A single turn carries every row of the set below to another of its rows. Some are shown first; where does it send the rows asked next?
fid: [  5  -4  -1  -7   0 -22  11  -9  -3  19 -11  -1  -7   8 -17   7   9 -24
  21  13  10   4 -11 -10 -17   0 -12   5 -22  -5  18  -2  -5]
gozit: [  9 -25 -23   2   5   1   4  -3  -8  13  25  17 -12   6 -17   8   3  -3
  10 -16  11  27   5  11  -1   5   3   6   7   0  18 -19 -11]
soli: [  3  -3  -4  -9   0 -22   9 -10 -10  15  -8  -2  -9   6 -17   2  14 -21
  20  13   8   0 -14 -10 -18   3 -13   5 -16   8  22   1  -6]
Tur: [ -4  -3  13   7   0  11   8   4  -7  17   9  -8 -28  21 -23  10   3 -21
  17  -2  -4  16   5   9 -17   0   5  -3  10   0  12  -1  -4]
gopeg: [  5  -3  -4  -5   4 -21  10 -10  -4  17 -11  -3  -7   5 -19   4  13 -18
  25  14   8   2 -12  -8 -21   7  -9   5 -12   8  19   3 -10]
Zulep: [ -8  -6  20  -4   1  -7  10 -10   9  22  10  20 -13  13 -14   6   0   1
  22   8   8  -7 -19   7  16 -15   3   8 -15  16  11  10 -18]
kubor: [ -5 -17   4   1 -12   8  11 -16 -16  13   7  21 -10   8  -3   0   4   8
  14 -11  12 -14   5  12   4 -15 -16  10 -26   6  -8   7  -9]
Sotem: [  2 -23  -4   9 -12   4  19 -18 -20  14  -4  24  -6   4  -7   2  -3   8
  15  -9  11 -13   2  17   1 -18  -6   8 -28   5  -3   3  -8]
ribo: [ -4  -3   3   6   7   9   3   2  -5  17   8 -13 -21  20 -21   5   8 -18
  11  -3  -6  14   9  12 -17   5   1  -6  14   3  18   1  -7]
Nuvuv: [ -7  -7  11   7   4   9   3   2 -13  15  12 -10 -25  19 -23   3   7 -20
  12  -5  -6  12   5   8 -15   2   1  -9  14   8  17   0  -6]
Mevit: [ -6   6  12  -2   2  -4  24  -2  12  17  13  -5 -13   6   2   4 -11   3
   0   5 -11   6  -6  17  -6  -4   5  -3  -4   1  33   4 -15]
Reve: [-13   7  10  -7   2 -12  25   1  11  18  20  -6 -18   6  -1   4 -12   0
   8   2  -5   8 -12  14  -1  -4   3   3 -10   4  34   6  -8]
timip: [  4   2  -5   9  -6  -9  30 -17  -9  15  -6  10  16   3 -33   6   5  11
  19  12  -5   3   1   3   6 -18 -10 -12  -2   3   3   0  -3]
pozo: [  5 -31 -18   1   2  -1   4  -3  -7   9  29  16 -12   3 -12   3   2  -2
  10 -12   7  29   2  10   0   3  -2   0   5   3  17 -20 -14]
Guluv: [  8   5 -17  -2   1   0  17 -11 -18  18   1  31 -25   6 -14  -4  15  17
  23 -10   5  31  -4   2   4 -17  -5   3   4  13  -2  -8   0]
befo: [  2 -13  -3   8   1 -14  36 -18 -13  24  23  20 -11  15   7  14   1  -6
   9  -9   7  20  -4   8 -16   8  10  12  11  -4  37  -2  -7]
Mito: [ -7   3  13  -8   0 -10  33  -4  14  22  18  -5 -14  11   4   4   0   3
   5   7  -6  15 -14  10   2 -10   3   0  -9   6  35  -2 -13]
Dav: [  1  -3 -12   7  -5  -8  28 -15 -14  10 -12   6   9  -4 -30   6   4  15
  18  14  -2   3  -4   2   4 -15  -6 -11  -7  13   3  -2  -7]
teno: [-13 -10  -2   8  -2 -11  43 -14 -12  21  26  12 -15  14   4  13   0  -3
   7 -12   6  19  -9   8 -18   7   8  10  11  -2  31  -1  -3]
nez: [  1  -5  -8   9  -4 -10  29 -16 -16   9  -3   7  12  -3 -31   3   7  14
  19  15  -5   2  -2   4   6 -19 -12 -11  -2  14   7   0  -5]
Dama: [  0  -9   2  10  -7 -14  47 -16 -19  23  25   5 -10  17   8  17   5  -4
  12 -10   3  18  -3   9 -18   1   3   8   6   2  31  -5  -5]
Ruk: [  8 -29 -17   3   2   2   9   0   1   7  29  16 -11   4 -14   8  -3   4
  16 -11   4  28   1  11  -4   2   0   3   3  -7  11 -20 -13]
gan: [ -2  -6  17  -7  -3 -13  10 -11   8  24   0  20 -20  14 -15  -4  -6   0
  29  11   4  -6 -17  10   1 -12   2  11 -15  17   9  15 -18]
ror: [ -4  -3  15  -5  -6 -14  10  -8   7  20   4  15 -17  13 -16   3  -5  -3
  30   8  11 -12 -13  18  14 -14   2   7 -16  16  10  14 -13]
Bedaz: [  8 -18   0   1 -13   2  39 -18 -20  27  14  21 -17  15  -5 -19   6   9
  13 -16   5  22  19   9 -12 -10  -9   5   1   0   5   9   6]
ponu: [  8  12 -16   1  -2   1  17 -15 -12  16   2  36 -22   8  -4   2  17  16
  27  -7   2  26 -11   2   1 -14  -9   5   6   1  -3  -8  -2]
rabi: [  1 -22  -1   4 -12  -3  41 -21 -16  24  19  20 -11  15  -5 -17  11   9
  14 -21  12  20  11  10 -15  -2 -12   1   2   0   0   7   2]
taguv: [  7   8 -15   0   0   1  16 -14 -19  17   6  34 -23   5  -7  -3  19  16
  24  -6   5  29 -10   5   3 -15  -8   1   4  15   2  -9  -1]
Rikeg: [  1 -24   3   1 -17  -4  37 -19 -23  24  23  16 -12  19  -5 -10   7   4
  20 -16  11  16  18   6 -16  -7 -17  11   0   2   0   8  -3]
butu: [  0 -18   1   9 -12  -1  19 -18 -16  15  -1  23  -9   7  -4  -3   8   7
  17 -12  17 -11   3  22   4 -16 -14   2 -24   4  -8   7  -6]

ribo goes to Dav
nez goes to pozo
Ruk goes to fid
Now these:
Bedaz goes to Mevit
Zulep goes to Rikeg
rabi goes to Reve

